(in the rows, 128 means zero)
Each named move below is a turn or a mirror, shown by a few rows before and after it. Which moves, in which order, take the first row of each later pair to the second? The first pair is answered.
N:
[108 131 117 100 108 128 118 149] |-> [120 138 109 101 109 122 112 149]
[141 106 113 132  90 138 120 135] |-> [126  99 118 131  90 148 124 132]
[131 135 145 136 151 133 135 137] |-> [137 136 141 137 149 129 133 135]
B:
[131 117 134 105 128 129 138 123] |-> [137 115 125 105 120 126 134 129]
[179 140 133 138  85  86 130 101] |-> [135 140 178 134 144 105 161  74]
[148 164 141 120 171 115 137 116] |-> [172 158 117 123 140 104 122 136]
Z:
[137 164 123 158 146 119 146  88] |-> [138 165 113 162 130 118 137  93]
[118 130 161 110 182 137 152 135] |-> [ 88 138 167 137 165 146 154 115]
[147  87 107 127 125  99 103 168] |-> [142  89 121 112 159 101 109 168]
H:
[148 155 124 144 130 119 121 119] |-> [108 140 132 151 111 136 125 117]
[145 156 122 129 135 110 124 142] |-> [117 151 125 153 107 124 124 130]
[171 151 121 106 150 117 119 149] |-> [152 164 118 159 106 118 111 123]
Then:
(2 to 3 moves a pair)
[150 177 147 148 128 101 153 111] |-> [ 92 119 138 130  67 137 147 135] -> N then B then H
[115  82 131 118  72 172 116 160] |-> [134 128 173 109 197 161 156 128] -> H then H then B
[109 132 130 136  99 151 125 108] |-> [143 162 126 141 130 132 127 103] -> N then B then N
[121 131 159  88 212 133 151 128] |-> [190 182 112 157 138  85 107 115] -> H then Z then B
[ 56 104 162 125 164 131 161 105] |-> [142 137 142 101 208  90 149 128] -> H then N
[104 156 164 110 203 129 154 106] |-> [ 84 118 111 151  50 141 113 131] -> B then H then N
[ 56 113 121 124  90 158 148 113] |-> [128 155 136  95 198 123 165 106] -> N then Z then B
[109  89 117  85  99 153 149 184] |-> [127 101 126  70 138 145 155 186] -> N then Z then N
[205 139  85 111 129  80  91 145] |-> [ 62  76 116 129  65 148 112 124] -> H then H
[ 86 152 144 174 113 142 129  78] |-> [ 59 115 156 136 119 164 139  99] -> H then Z
[180 137 103 102 128 106 108 158] |-> [106 165 140 179 120 128 126  86] -> B then H then H
[177 163 110 158 109 100 112 126] |-> [ 69 111 159 127 138 159 148 118] -> Z then N
[135 102 118 104 137 140 132 156] |-> [110 134 140 150 148 142 142 104] -> H then H then B
[143  88  92 100  86 112 116 175] |-> [ 96  77 105 121  68 140 122 158] -> H then H then N
[ 87 111 145 133 135 145 141 126] |-> [112 103 137 104 157 132 141 147] -> Z then H
[140  93 112 137  76 137 135 170] |-> [185 160 130 165 149 107 152 131] -> B then H then H
[126 100 124 110 104 135 116 158] |-> [129 113 121 133  84 128 109 151] -> H then H then H
[125 122 140 114 171 124 139 119] |-> [158 121 114 102 147 110 123 136] -> B then Z
[101 130 155 120 184 139 167  97] |-> [111 103 105 142  57 142 123 134] -> B then H then N
[148 120 126 102 169 111 126 134] |-> [152 107 105 100 133 111 111 150] -> N then B
[158 160 100 163 119 114 129 130] |-> [173 151 109 138 150 110 136 137] -> Z then Z
[ 99 114 148 105 162 148 153 136] |-> [143 171 139 154 159 117 144 104] -> H then Z then H
[ 84 135 164 147 140 145 141  90] |-> [150 166 131 169 116 109 118  89] -> H then N then H
[134 166 153 162 164 104 151  92] |-> [148 162 154 146 178 102 151 104] -> B then Z then B
[137 176 111 156  80 153 125 130] |-> [ 96 158 151 113 149 175 154 121] -> B then H
[112  99 129 146 110 135 105 118] |-> [151 132 128 143 149 115 103 109] -> N then B then N
[101 126 148 114 177 138 146 125] |-> [127 147 115 172  94 120 116 118] -> H then B then H
